In the rows, zero is written as 128.
A single turn carries every row of the set below to another of its rows. Some are shown first; where does it send the rows asked next?
Nune: [133 163 148 125 109 133 131 115 109 134 114 142 115 116 109 132 129 108
 106 106 134 142 129 142 130 111 117 111  95 119 128 123 162  94 127 107
 137 144 124 128 138 118 139 107  96 110 136 133 146]
rebu: [141 150 134 123 136 134 148 112 112 120 136 142 105 112 144 125 130 108
 110 119 142 122 128 144 105 107 106 125 173 132 129 126 155 100 136 128
 141 133 110  84 132 108 159 118 156 101 143 125 111]
ligu: [145 150 141 119 127 131 139 105 101 137 112 130 112 116 133 132 127 109
 124 116 136  71 129 143 146 115  96 109 134 133 114 107 147  93 133 135
 130 128 113 169 131 112 115 138 167 106 145 107 114]
Pazu: [141 157 132 150 110 150 139 109 112 131 145 132 115 123 137 145 120 125
 112  97 135 125 132 147 121  95 121 118 178 118 130 131 133 110 130 119
 137 135 102 101 136 111 157 128 156 103 133 117 106]
limu: [136 170 139 113 105 133 143  96 106 124 108 150 111 115 119 141 143 126
 106 108 132 125 119 131 145 110 101 111  92 115 146 125 146  90 120 119
 139 147 109 129 135 125 141 100 107 114 132 119 133]
Fidos: [127 158 143 128 130 115 158 100 126 127 103 109 105 121 102 129 142 110
 117 105 147 109 113 141 155 107 116 108 129 142 103 130 154  83 127 153
 143 141 121 128 148 102 166 140 145 103 138 115 139]
pul: [121 147 138 121 101 135 120 105 108 102 109 152  93 116  96 164 148 122
 115 114 144 142 127 142 129 125 114 109 142 109 151 122 133  98 135 113
 125 131 106 134 134 109 134 111 157 101 133 123  80]
Tuben: [136 147 143 124 100 118 121 118 106 119 115 142  79 113 103 162 157 106
 117 140 146 143 138 139 116 121 112 124 144 117 143 113 155  89 130 106
 126 131 106 132 139 102 132 110 149 102 142 124  90]
velok: [122 150 134 122  97 133 120 101 106 107 115 152  88 119 106 172 142 125
 120 118 144 139 129 142 126 128 117 109 145 110 153 119 128 103 130 105
 125 133  98 131 133 110 132 112 159 101 134 122  87]
fitep: [124 153 163 121 132 135 157 109 109 120 116 101 123 113 119 122 123 118
 123 103 143 111 116 128 151 128 110 123 133 110 107 121 152  86 122 136
 149 154 113 115 138 125 142 129 163 109 134 111 147]
tebu: [121 144 137 119 102 139 113 117 115 114 121 146  84 107 100 164 145 113
 122 123 149 144 132 154 109 135 111 115 142 108 141 123 152 101 127 104
 121 140 122 133 135 108 144 125 153  89 135 123  94]
dosom: [128 158 142 145 132 114 149  97 108 136 129 116  98 115 125 143 122 120
 135 121 149  92 128 129 167 113 124 120 135 137 106 105 146  94 110 126
 141 150 105 126 137 101 143 133 148 112 153 107 155]
kiku: [122 148 163 124 110 125 139 123  98 110 101 114 105 123 115 126 113 105
 120 129 126 119 137 125 120 128 124 118 139 127 152 112 155  93 148 146
 151 127 111 120 124 115 146  89 120 119 153  84 112]
Dusir: [124 152 145 126 109 127 118 109 107 104 105 150  86 114 106 156 138 106
 114 119 145 152 123 144 120 123 129 110 148 114 144 114 155  96 144 107
 127 124 109 127 139 105 124 108 149 108 141 139  95]
lezud: [136 161 133 110 102 127 141 114 106 138 121 137 114 117 108 139 139 126
 122 128 137 131 134 128 122 119 103 119  86 124 136 117 147  94 110 112
 138 155 111 120 129 124 141 105 109 103 135 110 136]
vupe: [130 138 139 133 128 136 140 113 102 114 154 136 118 121 125 127 123 120
 113 110 134 116 139 147 131 110 116 126 168 126 139 119 123 104 129 118
 156 128  96  94 118  98 140 107 154 109 150 125 104]
bodi: [121 147 133 127 101 132 109 114 113 119 122 148  83 109 105 170 145 117
 124 126 150 144 136 152 112 126 118 112 147 116 141 122 151 104 124 103
 115 138 117 137 138 105 144 126 150  90 139 123  98]
fumok: [146 150 139 115 118 122 141 119  98 138 114 115 132 129 115 136 123  99
 126 116 144  88 127 152 135 114 114 101 131 146 118 116 139  96 139 136
 133 131 102 161 136 117 108 135 172 103 138 109 114]
ras: [143 151 143 119 124 130 138 108 105 136 105 128 115 115 126 128 132 109
 121 114 140  77 129 143 147 112  95 110 136 135 112 106 151  90 135 140
 128 127 118 170 134 111 116 137 165 102 142 108 109]
Leta: [122 160 136 108 115 132 130 100 116 126 118 158 112 107 115 135 127 123
 122 112 141 130 125 140 128 126 113 105  97 124 142 130 155 102 112 106
 134 156 126 128 130 130 148 116 104  99 136 117 147]
doras: [128 151 151 135 107 123 135 121  91 117 114 115  99 122 128 142 106 105
 127 132 128 109 140 120 120 125 131 118 140 126 154 110 149 101 144 134
 146 128  97 120 126 117 140  87 120 125 154  83 124]
boga: [134 163 131 131 130 126 155 102 114 134 132 107  99 119 130 155 133 109
 128 111 147  93 120 138 155 115 117 118 126 130 107 128 140 101 120 130
 145 145 104 120 140 113 159 138 159 109 143 112 162]
kez: [136 161 138 112  99 121 139 113 108 139 113 138 116 120 101 135 140 126
 120 128 139 133 132 131 123 115 108 118  87 132 138 116 148  90 110 118
 137 155 113 120 133 123 144 106 104 100 135 109 128]
lesu: [127 150 143 124  97 146 130 115 106 112 122 119  91 112 127 157 130 107
 115 117 127  97 134 143 127 120 104 110 138 112 157 147 142 102 138 145
 147 130 114 144 129 121 176 111 124 109 136  75 122]
Fusib: [140 152 146 115 128 126 135 112 100 140 109 128 124 117 130 128 114 100
 130 116 147  88 125 146 129 119 115 102 147 139 112 112 160  97 135 127
 123 135 115 157 141 123 107 142 169 100 143 109 126]
Nopo: [131 135 142 139 125 126 142 106 105 118 137 134 124 127 111 117 124 121
 107 110 138 124 137 149 136 102 120 119 171 141 138 117 129  99 126 128
 152 126 102  99 126  90 140 112 144 105 149 124  91]
Bosu: [142 139 141 126 123 138 138 109 107 116 148 137 115 106 125 127 150 110
 101 112 140 113 135 160 131 103  91 125 178 126 138 144 140  92 116 130
 151 132 112 113 130  95 163 122 144  98 139 118 100]
pubug: [115 150 157 132 102 146 128 123 102 109 113 110 113 121 119 143 103 106
 115  96 124 123 129 144 121 123 133 105 139 104 153 137 145 107 154 140
 147 126 118 133 131 124 158 104 122 117 135  87 122]
sarum: [124 151 142 122 116 128 127 121 107 116 121 126  79 106 138 147 117  94
 126 138 134  99 141 136 112 130 117 119 144 128 148 127 169 102 139 134
 140 130 120 129 127 117 167 109 120 111 155  85 137]
kudo: [143 146 141 109 120 126 142 120  99 138 114 113 133 128 113 130 127 100
 124 114 139  89 127 151 133 120 105 103 128 141 119 116 141  96 139 137
 133 130 103 159 133 117 108 134 177 102 137 110 116]
lonum: [138 149 150 112 131 130 138 113 104 135 107 127 128 112 130 122 114 101
 129 114 145  91 124 145 128 121 110 103 146 138 111 115 162  94 136 131
 128 135 121 161 138 122 110 140 169  98 140 110 120]
kir: [135 167 141 127 106 130 133 114 107 137 121 140 111 115 115 142 125 109
 111 109 132 136 130 141 129 110 123 111  95 117 130 122 160  97 123 101
 137 147 117 126 138 117 137 108  98 112 137 132 150]
gev: [129 151 152 122 126 131 155 110 107 120 133  98 120 115 120 146 130 106
 126  98 144 103 118 144 154 124 114 114 132 119 114 140 135  93 118 127
 154 151 101 125 137 120 147 135 164 110 136 111 161]
zutal: [141 154 134 120 124 137 139 117 107 141 116 121 114 122 125 134 119  97
 120 102 137  86 125 158 133 116 108 103 130 134 106 116 147 104 148 135
 127 123 117 165 136 110 122 145 169 101 138 120 123]
Legok: [137 174 134 120 102 128 137  91 107 129 109 151 111 117 120 147 143 125
 110 109 134 124 123 128 146 106 109 110  96 120 145 123 143  95 117 116
 137 146 105 128 138 125 139 102 101 114 135 118 134]
toda: [118 146 158 124 140 126 158 104 116 119 111 111 108 111 109 115 131 116
 119 111 144 106 119 133 162 124 105 123 129 126 101 116 156  81 121 146
 152 145 126 124 130 102 153 132 149 108 145 116 140]
zep: [125 150 143 127 111 131 118 112 102 104 116 147  85 112 114 164 138 103
 117 118 147 146 125 143 120 130 125 116 144 108 144 114 152  99 144  99
 130 129 104 126 135 110 123 104 154 108 141 140 104]
gugog: [128 157 154 138 120 108 150 100 112 131 112 102 127 126  97 135 133 109
 120 100 153 116 121 143 165 104 133 103 138 141 113 134 143  86 114 142
 147 149 109 131 153 108 148 139 145 104 139 107 139]
Zur: [137 148 142 118 103 126 123 122 103 113 118 139  79 109 109 163 156 107
 116 137 146 144 137 142 113 127 104 128 140 112 142 115 155  89 130 106
 131 133 107 129 134 105 135 108 152 103 141 128  94]
Zevas: [141 151 134 127 122 132 136 116 109 142 110 120 115 125 122 135 118  99
 122 105 140  85 125 158 136 111 114  99 132 141 105 114 151 102 148 136
 126 124 121 168 140 108 123 143 166 102 140 119 120]
mam: [147 143 134 141 116 127 133 102 107 126 150 141 113 114 130 141 145 114
 109 118 146 109 142 158 136  93 105 122 182 135 139 138 138  95 109 121
 146 134 100 115 137  93 155 124 144 101 146 114 104]
Sim: [144 153 132 135 128 119 143 106 114 130 130 147 104 120 135 126 131 110
 110 122 145 124 131 143 112  94 120 120 179 148 130 121 155  99 130 127
 134 133 108  89 140 100 157 119 148 103 147 124 101]
Kopu: [122 160 137 116 112 126 125  97 116 128 115 158 113 108 110 140 127 125
 122 113 140 131 124 138 131 119 121 100 103 133 140 129 157 102 109 109
 129 155 126 128 136 124 144 117  96 100 138 113 145]
Rogu: [119 155 151 146  96 136 123 115 100 117 114 115 111 126 121 154 100 109
 121 103 128 116 136 138 124 113 146  99 146 120 155 132 144 111 147 133
 141 128 108 136 137 120 150 104 117 119 142  84 123]
gedig: [124 146 147 126 115 121 127 115 110 116 107 126  84 110 121 135 121  98
 122 136 137 110 136 136 112 120 120 113 148 139 147 127 173  95 139 146
 138 129 130 133 132 107 169 109 110 107 154  83 121]
beg: [129 164 156 146 122 112 149  99 106 137 109 108 119 123 117 139 120 121
 132 110 150 113 122 123 158 105 137 113 146 137 107 112 150  88 111 133
 138 154 101 120 151 111 135 135 148 111 146 103 144]
vozem: [135 149 141 140 115 148 142 109 117 124 131 131 122 124 125 128 129 127
 103  93 135 136 127 151 120  93 113 116 175 120 127 130 140 101 132 133
 137 135 117 102 139 105 161 130 152  97 128 118  93]
vos: [128 153 139 136  90 129 124 110 109 120 110 120  95 119 117 158 130 110
 115 119 132 103 137 143 132 108 119 105 144 128 157 143 148 101 133 149
 138 128 116 150 140 112 174 115 111 110 141  69 113]

velok goes to zep
vos goes to Rogu
And these:
Nopo goes to Sim
Kopu goes to Legok
toda goes to Fidos

